[[3324 6380 7122 2093 5373]
 [6980 4601 5603 9796 5192]
 [2822 1973 6500 4078 6327]] out 5603

[[-43  48  21 -36]
 [  0  34  17 -23]] out 21

[[4673 2999 7286 5404 5310 2233]
 [7262 1042 7439 2910 6192 4526]
 [7359 2483 8029 6372 5277 5003]] out 7439

[[ 47 144  63 103 134 150 111]
 [192  56 176 132  89  29 102]
 [194  47 169 150 123 105  56]] out 176

[[38 66 23 64 17 24 40]
 [86 42 43 42 43 46 91]] out 23

[[-44  23 -28 -15]
 [ 23 -17  32 -27]
 [-17 -30 -18  20]] out 32

[[6889 9413 4373 3646 7449 7742 7247]
 [1661 5014 4346 6529 5594 3947 5580]
 [3007 6677 4175 6538 4735 2676 7303]] out 4346

[[ 66  55  53  86 133  41 140]
 [ 44  25  27 176 213  10 223]] out 53

[[183 196 170 161  16 188 126]
 [183 225 170 161  21 205 146]
 [174 242 160 155  34 212 155]] out 170

[[195 165 186 128]
 [ 66 122 161  22]] out 186
---
[ -8.540   0.867 -17.798  17.392 -15.411   1.363] Out: 17.392

[[-22.122 -10.414   8.015 -10.329]
 [ -7.422 -14.971  20.994  -8.847]
 [-14.598  -5.268  -8.680  11.089]] Out: -10.329

[[-0.21 -0.27 -0.90 -0.75  1.43  0.93]
 [-0.42 -1.67 -0.33 -1.48 -0.32  1.75]
 [ 0.29 -0.55  0.18 -0.49 -0.19  1.04]] Out: -0.75

[-1.56  0.00 -0.17  0.94] Out: 0.94

[ -96.585  -73.680  147.237  -24.367 -148.326  -33.808] Out: -24.367

[ 129.337  115.587   43.199  -80.994 -183.986] Out: -80.994

[-1.566 -0.915  1.572  1.396  1.334  1.622] Out: 1.396

[-0.094 -0.098 -0.146  0.110 -0.128] Out: 0.110

[[ -6.94   5.00  11.66   5.69 -10.88   0.26  -1.11]
 [ -3.52  -1.46  14.75   5.31 -12.95   0.19  -0.84]
 [-12.68   2.22  19.05   8.94   8.80   8.77   7.23]] Out: 5.69
---
[914 646  63 730 845] Answer: 914

[[34 62 56 45]
 [52 71 57 39]
 [21 59 93  4]] Answer: 34

[-235 -666 -587  699] Answer: -235

[-399 -790  511  109   -9  591] Answer: -399

[4654 2732 5691 2245 7489 9339 9205] Answer: 4654

[[ 3 57 66 25 41 19]
 [61 46 49 41 44 62]
 [84 51 45 77 61 58]] Answer: 3

[954 596 274 245 657 750] Answer: 954

[5754 1707 2687 2013 8873] Answer: 5754

[2002 5260 4711 8266 6307 4146 8904] Answer: 2002

[  7   8  -7  -2 -42  27] Answer: 7
---
[[ -3  10   4  -3  -9   9]
 [-22  13  -7 -16 -18  34]] Answer: 34

[[ 23  30  -5 -10]
 [ 21  29  -4 -18]
 [ 28  32  -8 -19]] Answer: -18

[[ 22  18  17  21]
 [-32  23  24  25]] Answer: 25

[[ 27  -7 -38 -18   9  24]
 [  3  -7 -21  -7 -32  24]] Answer: 24

[[ -7  -9  34  -4   0 -15  20]
 [ -1  19  13 -11 -28  -4  11]] Answer: 11

[[-12   6  30   0   0]
 [  6   4   2   4 -16]
 [  6 -16  -1  -2  -8]] Answer: -16

[[ -2  -8   0  19]
 [ -4 -31   7  25]] Answer: 25

[[  1  12 -23 -36]
 [-21 -18   4  -1]] Answer: -1

[[-25 -36  39 -28]
 [-32  -4 -18 -15]
 [-22   8 -23  18]] Answer: -15
---
[[  6 -23 -14  -2  22  -5 -13]
 [  3  16  12 -30 -19  29   1]
 [ -3   5  -1  -7   4  18  -7]] -> -7

[[  3 -37   0  -2]
 [  0 -10  23   7]
 [ -2  10 -10   7]] -> 7

[[-11  22 -21  25  -6   8  26]
 [-14  11 -20  14 -12   9   7]
 [-11  25 -26  30   2  -2  36]] -> 36

[[  6 -16 -21   2  14]
 [ -3  35  11  -3  -8]
 [  2  15   2   2  -9]] -> -9

[[-19 -23  -7  -2 -20]
 [-14  -7 -13   9  -3]
 [ 12   4  23 -28   2]] -> 2

[[ -8 -10  -2   0  15]
 [ -1  -1 -11 -11  11]
 [-14  13  -7 -21  31]] -> 31

[[  9   6   1   8  -4]
 [  0  -4  -9  -1  -6]
 [-30 -11  10 -34  18]] -> 18

[[-23  20  23 -16]
 [-19  29 -18   6]
 [ 22  22 -18 -25]] -> -25

[[ -6  36  -8 -13 -15 -16]
 [-33   9   2 -15 -15 -15]
 [ 17  -9  -3 -25 -28 -30]] -> -30

[[  7  -6  36  -8   2]
 [  0   1  -3  32   3]
 [ -2  18 -33  28 -11]] -> -11
---
7672  9067  4703  6188  2655  8497 out 7672, 8497

 -2   -2   -3    6  -33
-21    6   -3    2   26
-29  -17  -11    5   13
out -2, 13

9558  6349  2389  6001  4770 out 9558, 4770

4184  1237  8397  2844  9965  6544 out 4184, 6544

 159  -454   684   246   146   428
-657  -808  -139   970  -716  -369
out 159, -369

142  153   86  125  193  192  136
 41   94  104  125  195  182  124
out 142, 124

194  945  348  448  894  772 out 194, 772

 40  241  185  224   73 out 40, 73
---
[114  61 209 239 191 119  85]
209

[[153 419 683 642 715 225]
 [676 996 595 634 570 390]
 [ 27 803 950 879 974 133]]
974

[2 5 4 8 3]
5

[[436 656 384 822 275 605]
 [753 452 228 521 553 341]
 [755 456 230 524 549 339]]
755

[1128 7944 3507 6496]
6496

[-29  18  -8   3  36]
18
---
[[ 17 -12  -2 -17   9 -38 -11]
 [-18  -6   3 -31 -19  20  19]] -> -19

[[-20   5   5 -12 -29 -26   0]
 [-14 -25 -28 -20 -17 -16   5]
 [-10 -19 -22 -23 -16 -15   9]] -> -17

[[ -4  23 -28  -2  -3   1   2]
 [  4  12   8 -17 -21  -1 -32]
 [ -4  27  -2   5   8   1  14]] -> -21

[[-13  27   4 -20  17   6   1]
 [  3 -11  23  10  30   4   3]
 [ 13   9  16  -2  -2 -12  -8]] -> 30

[[ 1  5  2 15 -2]
 [30  8 28 -5  5]] -> 28

[[-23  21 -30 -25]
 [  2 -11  10   5]
 [-18  21 -14 -13]] -> -11

[[ 21 -13 -15 -36  -2 -13   5]
 [  6 -26  -7  -3  -5 -26  15]] -> -5
---
[[ 20 -38   3  27]
 [-17  21  38  14]] ans = 21

[[ -9  20  18   9 -13]
 [ 12 -12 -10  -3  15]
 [ 22 -23 -19  -6  29]] ans = -12

[[ 25  10   4  14  17  -7  -8]
 [-21  -8  16   5  10  -9  24]
 [ 19  14  -2  31   6 -23  21]] ans = -8

[[  0   0  -6   0  30]
 [  3  -1  -7 -20 -22]] ans = -1

[[-12  33 -17 -18 -15]
 [ 25 -19  -8  -8  -7]] ans = -19

[[27 22 11  7]
 [20 15  4  1]] ans = 15
---
[[23, 72, 9, 63], [37, 57, 15, 95]]: 23, 95
[[52, 121, 230, 24, 181, 65], [57, 33, 231, 107, 43, 31]]: 52, 31
[6, 7, 1, 8, 4, 5, 8]: 6, 8
[[-513, -154, -664, -481, 167], [300, 420, 697, 928, 479]]: -513, 479
[[6, 5, 4, 6, 8, 1, 5], [7, 3, 0, 9, 2, 3, 3]]: 6, 3
[229, 37, 202, 111]: 229, 111
[249, 108, 31, 113, 26]: 249, 26
[[63, 221, 100, 164, 136, 215, 119], [96, 213, 202, 221, 162, 209, 216], [130, 135, 117, 151, 142, 132, 218]]: 63, 218
[1, 2, 7, 7]: 1, 7
[[85, 51, 51, 39, 22], [74, 38, 59, 34, 22]]: 85, 22
